Named moves (each a turn or a mirror), then the moves between two rows, first move first; the first pair answered:
move S:
[-11  13  -6   4  -4  -8   4   5   7 -14 -10  -4  -1  -7 -16  -6  -8   0
   3 -11 -12   4  -5   2   5   2  13   7   7  -6  -6   2  -1   7  18  -3
  -6  -1 -13  11   7   5   4  -4  -3  11   9  16  14  -7   8] |-> [ -8  13  -4   5  -4  -9   4   4   5 -16 -10  -4  -2  -5 -16  -5  -7   0
   6 -12 -12   5  -3   2   3   4  13   7   6  -7  -7  -1  -3   6  20  -3
  -5  -2 -11  13   9   4   5  -3  -2  12   7  15  15  -7   6]
[ -7   1 -10  -1   6  10   4  -1   4  10   5  -9   0   0   0  -4   9   2
  -1  -5  -5  -9  13  -1  11  -8  -5   0  -1  -5   1 -16  -2  -9  -8  -6
  -5  -2  12  -5  -2   1   6   0  -3 -15  14   5   0  -2   2] |-> [ -3  -2  -7   1  10   8   4  -2  -2   7   3  -8  -4   1  -2  -4  12   0
   4  -4  -6  -8  18  -1   8  -5  -4  -1  -4  -5  -1 -21  -6 -12  -4  -5
  -1  -2  14   0   1  -3   6   1  -2 -12  10   0   1  -3   2]
[ -9  -8   4 -11   3  -3  -3   0   5  -7  -5  -3   4 -12   6  -8 -11   3
  -6  -1  19  -2 -17   5  -1  -7   5  -3  -9   8   8   2  -3   7  -5  12
 -10   4  -6  -5  15   6   3 -11   7  -5  10  -3  -1  -5  12] |-> [ -1 -11  11  -9  11  -6  -5  -2  -4 -15  -5  -2  -4  -8   1  -9  -5  -1
   4   1  16  -1 -10   7  -5  -3   6  -4 -11   9   3  -9 -11   3   2  15
  -3   1  -1   1  18   1   1  -8  10   2   3 -10   2  -5  10]
[ -9 -13  -4   3  17   3  -6  -6  -4   3  -4  -7  -7  11  -4  -5   8   7
   7   2  -2  -7   8 -12  -5  -1  -3  -3 -12  -5  -1 -12  -8 -15  -7   6
   1  -3  11   6   5   1  12  -8  -2 -11   6  -6   8   2  -1] |-> [-15 -10 -10   2   9   6  -5  -2   4  10  -4  -9  -1   7   0  -5   3  10
  -2   0   1  -9   0 -14   0  -6  -6  -1 -10  -6   3  -4   0 -11 -13   3
  -5  -1   6   0   2   7  13 -10  -4 -17  12   1   5   1   1]
move R:
[ -3   2  -1   6  -1   9   0   4   6   7   0  -1   2   3 -11   3   2   4
  -4  -3   3  -9   5  -1   4   0   2  -1  -8   0   7   0   6  -3   2  -4
   3   5   7  -6 -10  -2   3   1   2  -4  12  -6  -1  -3  -2] |-> [ -4   3  -1   5  -1   9   0   4   6   7   0  -1   1   4 -10   1   2   3
  -5  -4   2 -10   6  -1   4   0   1  -1  -7   0   7  -1   6  -2   3  -3
   2   5   8  -5 -11  -3   3   2   0  -3  11  -6   0  -2  -1]
[ 10   0   4  -2   2  -6  -8  -4  -6  11  -8  -2  11  -3  -4   7   1  -5
 -18   3  26   7 -10 -16 -15   5  -3   5  -4  -3  -1   5  -2   3 -16   2
  11  -8  -2 -20  -2   0   8  -3  20  -5   2  12   4  13  -2] |-> [  0   2   3  -6   9 -13  -4  -7   5   1  -8   0 -17   5 -16  -1  -8  -2
   1   2   3  -2  12  -7 -14  11  11 -12  -4   0 -11   1   0 -12 -12   0
  19   5  11  -9  -5  -2   8   4   3  11 -19  11  11  15   0]
[  0 -13   3  -4   6   4  -2  -7 -13   1  -4  -4   7  11  11   4   7  -3
  -5  -3  14  -4  -1   0 -12  -5  -4   6  -5  -5  -2 -15  -7  -3  -1  -2
   1 -10  -3   5  10   5   7  -7  17  -9  19  -8  13  -4   2] |-> [ -6 -12   2  -8  10   0   1  -8  -6  -5  -5  -3 -13  16   2  -1   2  -1
   9  -3  -2 -10  14   6 -11   0   7  -8  -5  -3  -8 -17  -6 -13   2  -2
   6   0   7  11   7   5   7  -2   5   2   3 -10  18  -2   2]
move B:
[ -9  -9  -2   2  -9  -1  -4   1  -2   0  -9  -1  14  -3   6  -4   2   8
   1   1   2  -7 -12  -1   7  -5  -5  10  -4   3   9   5   8   1  -5   5
   0  -2  -7   3  -4   1   8  -6   0 -10   0   3  -2  -8  -8] |-> [-11  -8  -1  -2  -5  -4  -2  -2   0  -3  -9  -2   9  -3   5  -5  -1   9
   0  -3   3  -8 -13   2   7  -4  -1   8 -12   4   8   1   5   2   1   7
   1   0  -9   5   3   4   4 -10   1  -8   1   2   1 -11  -1]
[ 2  2 -7 -3  4 -3 -3  8  0  2 -6 -2  5  7 -2  1  9 -4 -2  0  7  0  0 -7
  8  0 -4 11  0 -4 -4  0 -1 -2 -9 -1 -7 -9 -2  1 -2  2  5  3  8 -7 -1 -3
 -4  8 -9] |-> [  1   2  -3  -8  11  -8   1   5   0  -4  -4  -4  -4   3  -2  -2   6  -1
  -5  -5   7  -1   0   0   9   0   1   8 -13  -2  -4  -6  -5   0  -3   2
  -6  -5  -5   5   8   8  -1  -3   9  -5   1  -5   1   5   0]
[-18   3 -15  -3   2   5 -10   1   9   6 -13 -10  -4   1  14   1  -6  12
   1   4   1  -2  -8 -19  -3  -4   1  -4  -7  10   1  -2   5  -4 -12   7
  -8   7  -5  -6   1  14  12  -3   1 -11  -9   0   2   2   5] |-> [-18   4 -15  -3   1   6 -10   2   8   7 -13 -10  -3   2  15   1  -4  13
   1   5   1  -2  -7 -19  -4  -4  -1  -4  -5  10   0  -2   6  -5 -12   8
  -8   6  -6  -7  -1  12  13  -3   2 -11  -9   0   1   3   3]
[ -3  -7   6 -10  -4  -4  -2   8  14  -2  -1  -1   8   5   1   5 -15   8
   2  10 -11  -3  -4  -5   1   1   3   4  21 -10  -4  25  19  -4   5   7
  19  -2  -1  -3   0   3   1  21   2   1 -14   0  -2  -5 -13] |-> [ -6  -4   9 -17   6  -9   1   3  16 -10   0  -4  -4   1  -1   0 -20  12
  -2   4 -10  -5  -7   3   2   2  11   0   7  -6  -5  19  14   1  14  11
  19   2  -4   0  13   9  -5  15   1   3 -12  -1   3 -10   0]
move Q:
[  6   1  -2  -5 -11  -5  -6  10  -4  -3  -2  -2   7   3   5   1 -10  -7
  -1   5  -4   5  -3   1  -2   5   4  -7  14   2  -6  11   8  -2  -8  -4
   3   2  -6   2  -4   1   1  -2  -3  -5 -10   1  -2   5  -8] |-> [  8   0  -3   0 -11  -1  -4   7  -8   3   1  -6  12   2   4   2  -3 -11
  -2   5  -3   4   2  -2   1   2  -1  -3  14  -1  -5   6   2  -5 -12  -9
   2  -3   1   0  -7  -4   2  -2  -1  -8  -4   1  -3   4 -11]
[ -6 -16 -16  -3   0  -4  -1   3  10  18  -9 -11  -6   4   4  14  -2  14
  -2   0   4   3  -9 -24   1   5  -9   5  -4  10   2  13  15   0 -14   2
   3   2  -5   5  -5  10  18   1   0 -16   8   0   0   3  -3] |-> [ -1 -13 -17   0   2   1   3  -1   5  23  -3 -16  -2   0   3  12   4  10
  -5  -1   7   2  -3 -23   7   2 -14   9  -6   8   3   2   7  -2 -15  -3
   1  -5   4   2  -5   5  18  -1   2 -19  17  -1   1  -1  -2]
[ 11  -1   6 -15   7   2  -9  -2   2  -3  -4   2  -1  -1  -4  12 -11  -4
   9 -11   6  -4  -9   2 -12  -5   5   0   4  16   3  15  10   2  -3   0
   2   5   7   0  -6  -2  -9  -2   8  10  10 -16   8  -3   4] |-> [ 10  -3   3 -13   4   4 -11  -2   1   0  -5   3   3   0  -2  13  -9  -3
  11  -9   6  -4  -8  -1 -12  -5   2   0   7  14   2  18  13  -1  -7   0
   1   4   8  -1 -10  -3  -6  -1   9   7   9 -15   6  -1  -1]
Then:
Each pair is 2 to 3 moves apart.
[-15   3   6  -3  -5   2  17  10   3 -10  10  16  -2  -1 -14   5   2  -7
  -7  -4 -11   5 -18  14  11   3   8   7  18   6  -3  10  15   6  -8   8
 -10  13 -11  -5 -19  -3  -6   8  -7   7  -3  12  -5  -6   6] |-> [-12   1   3   1  -7   7  15  11   0  -6  10  14   6  -2 -11   7   6  -9
  -8  -2  -8   7 -18   8  11   0   1  11  21   3  -1  10  14   6 -12   5
 -12   7 -10  -8 -23  -5  -2   8  -5   2   3  11  -7  -5   1] | R, Q
[  6  -1   9   1  14   2   0   6 -11   1  -9   2   1  -3 -10 -11   3  -2
  -8  -6   5   8  -8   3 -16   3   1   9 -10   6   6  -3  -2  11   9  -3
   3   4 -14   5  15   1  -6   3  11   3 -12   0   0   5   0] |-> [  7  -5   9   3  15   1  -3   6 -12   0 -12   4   1   0 -10  -9   5  -2
  -3  -3   3   8  -6  -1 -19   5   0   8  -6   5   4  -1   0   8   8  -2
   4   4 -13   5  13  -1  -4   7  10   3 -15  -1   0   7  -4] | S, Q, S
[  0  -5  -2  -1   4   2  -5   1  -3  -2  -6   3  -3   7   1   0   5  -1
  12   2  -6   0   9 -11  -6   1  -1  -3   6   0  -7   4   1 -13  -6   5
   1   2   5  11  -6  -5   6   0  -8  -3 -13  -6   4   5 -10] |-> [ -4  -7  -4  -1   5   3  -5   0  -3  -2  -5   0  -5   7   0  -1   5   1
  11   0  -6  -2  12 -10  -5  -1  -2  -3   0  -2  -6  -1  -2 -15  -7   4
   0   2   6  12  -2  -3   7  -3  -7  -5  -7  -6   5   3  -8] | B, Q, Q
[  6   5   2   5   5  -9  -8 -16 -15 -13  -1   1   4  -1   9  -7   1  -8
  -7   0  21  -6  -8   2  -5   9  -7   3  -1   5   2  -6  -3  15  19   4
  12  -2  -4  16  10   0  -8   4   5 -14  12   4  -5 -22  -6] |-> [-15  12 -10  -2  -8  -6  -4 -11   6  -5   0  -1   0  -4  10 -11 -11   3
 -13  -4  12 -14 -10   3   3   7  -2  -2   2   6   6  10  13  14   8  -2
   5   8  -6  10   3  10  -5   1 -11 -18  10  16  -6 -18  -3] | R, S
[ -1  -5  -1  -3 -10   5  -6  10  -2  -4   2  10   5  -6  12   4  -9  -4
  -5   5  -2  -2 -14  -1   6   3  11   6   4   2  12  12   6   4  -8   2
   4   6   1  -8  -9  15  -1  17   3  -5  -4   5  -4  -3   2] |-> [ 10  -9   8  -1   7   0  -5   4 -14 -14   5   8  -7  -4   6   2  -2 -10
   6   4  -3  -2  -1   5   3   6  15   5  -6   3   7  -9 -10  -2   3   4
  13   3  10   3   1   9  -4  18  10   2  -6  -7   1  -5   4] | Q, S, B
[  9  -6   1   5  -9   3  -4  -4  -5  10   3  -2  19  -2  14   2   5  -1
 -11  -4  17   8 -22  -6  -7  -7 -12  11   6  -5   5   4   8   7  -2  -3
  -5 -10 -10  -7   3  -2  -3  -4   4 -13   7   5  -1  -4   4] |-> [  4  -6   3  -3  -3  -6  -5  -5   0   1  -1  -2   6  -2  14  -1  -3   5
 -13  -9  16   6 -27   0 -10  -4  -1   4  -4   0   3   5   9  10   5   6
  -3  -3 -17  -2  14   6  -8  -8   2  -8   1   3   5  -8  14] | B, Q
[ 7  7  6 -3 -4 -7  3  1 -1 -5  4  3 -2 -4  0 -1 -4  0 -6  2  0  4 -3  6
  1  3  8  0  3  8 -3  3  2  9  7  1  3  0 -8 -1  6  4 -7  0  1 14  1  0
 -3 -4  6] |-> [ 8  5  8 -2 -3 -7  3  1 -4 -6  3  5 -3 -2 -1  0 -1 -2 -2  2  0  5 -1  7
  0  4  6  1  3  6 -4  1  0  7  8  1  4 -1 -6  0  6  1 -7  1  1 14 -1 -1
 -3 -3  4] | B, S, B
[  1  -4   3  -1   5  -5   0   3  -7  -7   4   5  -4   9 -10   5 -16  -5
  11   4  -9 -10  19  10  -5   7   4  -9  12  -2 -10   6  -7  -4   1  10
  10   4  -3  -4 -11  -2 -10   6   2   1  -5   5   7   7 -12] |-> [  0  -7   4  -4   4  -7  -3   5  -9  -9  -1   4   5   4   1   6 -20   1
  -4   0   4  -6  -3   8  -8   4   2  -2   2   1  -4  11  -5   9   2  18
   7   2 -20  -6   1   8 -14  -3  12  -8   7   4   9   1  -5] | R, B, Q
[  2  11  -4  -4 -11  -3  17   1  21   1   5   3  -8  -7  -3  -9  -6   3
  -5  -9 -20  -1   3  10  15  -1   9  -3   6   8   3  13  11   8  -5  -5
  -5  10   5  -9 -10   6  -8  -1 -13   6  -3  10  -4   0  -1] |-> [ 20  -1   5   5 -10   0   6   4  -2   3  -1   6  19  -8   8   0   9  -3
 -14  -2   4  11 -15  -4   4  -3  -9  14  10   6   8  12   6  17  -6   0
  -6  -5  -5 -11  -5   1  -4   0  11  -3   8   2  -9   1  -9] | S, Q, R
[  6 -16  10   6   9 -13 -15   4  -1   2  -1  -3   5   5   0   4  -5  -4
  10   7   6   5   6  -6  -9  -8   7  13   2  -4   7  14  -3   3 -12  17
  -4   7 -15  -3  -7 -16  13  14  10 -19 -18 -11   7  15  -7] |-> [  2 -10   3   7   3  -5 -12   3   4  11   4  -9  12   1   0   3  -3  -3
   4   6   5   1   9  -8   0 -14   2  15   3  -7  10  12  -1   3 -20   8
  -9   4  -8  -9 -13 -16  17  11   7 -25  -7  -5   4  15  -7] | R, Q, S
[  0  -7   2  12   2  13   1  -8 -15   2   6   6  -6   0  -9   7   5  -7
  -5  12 -12  -1   8  -2   2   0  -1  -3   3   6  -3  -2  -4   2   2  -5
  12   6   6   8  -4  -1   3   9   2  12  -3  -5   5   0 -20] |-> [-13  -3  -7   9  -7  15   4  -4  -2   9   7   5  -3  -3  -6   7  -1  -1
 -12   9 -15  -7   4  -2   8  -3   1  -4   6   5   0   8   8   4  -6  -9
   5  10   3   1 -10   6   4   6  -6   8  -1   3   3   2 -18] | S, R
[-12  -7  -4 -10  14  -5  -1  -3  -1  -6  -7 -11 -18   2  -3  -5  -6   7
   4  -8  -3  -4   8  -1  -2   2   3 -12 -24   8  -7 -10  -6 -15   3   8
  -4   8   6   6  10   4   4 -11  -3   0   3  -2   6  -8   7] |-> [ -8  -9  -2  -9  10  -4  -5   1  -6  -4 -10 -10  -2  -4   7  -1  -5   8
 -11  -8  13   1 -12  -6  -7   1  -3  -2 -24  10  -1  -1  -3  -2   2  12
  -8   2  -9   1  16   8   3 -14   7  -7  13  -1   2  -9   9] | R, Q
[ -1 -10  10  -1   6  -1  -7  -8   0  -3  -6   7  -1   4  -7  13   2  -2
 -16 -15  12  -6   1   6  11  -6   9   5 -12  -3   1  -4   6  13   0  -6
   2  -1  -4  -5  12   4   1   8  -3  -7   9  -1   5  -8  13] |-> [ -5 -15   7   4  -3  -1 -11  -2   3  -1 -10  13   1  13  -8  17   1  -3
  -5 -10   3  -5   6  -2   3  -3   7   0   3  -7  -3   8  17   5  -8  -7
   4   4  -1  -4  -3   0   8  17 -11  -4  -6   0  -1   3   0] | R, Q, B
[ -7  -3  -5  -2 -12   7  -6   1   5   7  -9  -7  12   5  12   2  -9   8
 -10  -1   9   1 -23  -7  -7  -6  -6   6  -2  -3  -3  16  15   9 -11   3
  -4   0 -10   0  -1   9  10  -8   3 -16   1   2  -1   1  -4] |-> [ 16  -5   8   3  11   5  -1 -12 -15  -3   0 -10   1   4   0  -2  10  -5
   3   0   8   4  -1   2  -5  -4  -7   8 -14  -3 -11 -21 -13   3   4   2
   6 -10   7   9   9  -6   5  -6  15  -6   5 -12   5  -5  -2] | Q, Q, S
[ -4   3  -6   0  -6   3   5   0  10   6   7 -11   0  -4   1  -5   0   1
  -7 -10  -2  -6   1  -1   7  -7  -1   2  -2  -2   4  -1  -2  -3  -3  -8
  -5   4   5  -7   0   3   1 -10  -4 -10   9   4   2  -5   8] |-> [ -6   3  -6  -3  -4   1   6  -1  12   3   7 -10  -8  -2  -1  -7  -5   1
  -4 -11  -6  -8   1   3   6  -5   5  -4  -5   0   2   0  -1  -3   0  -5
  -3   8   3  -3   2   5  -1  -8  -7  -4   3   4   3  -5   9] | R, Q
[  4  -4   4  -6   0   3  -1   1  -5  -5  -2   7   1   4 -10  -3   0   9
   5   4  -4  -3   9  19  -7   4  11  -6  -6   0  12 -10  -5   5  -1  -2
   2  -3   2  -5   5  -2  -1   4   6   1   8 -10   5  -3  -9] |-> [-2 -1  0 -9 -4  5  0  3  1 -2 -1  4  2  1 -6 -4 -4 12 -3  2 -3 -5  3 19
 -3  1 12 -5 -9 -1 16 -5 -1  8 -3 -2 -4 -1 -2 -9  6  3 -2  1  4 -3 12 -5
  4 -6 -5] | B, S, B
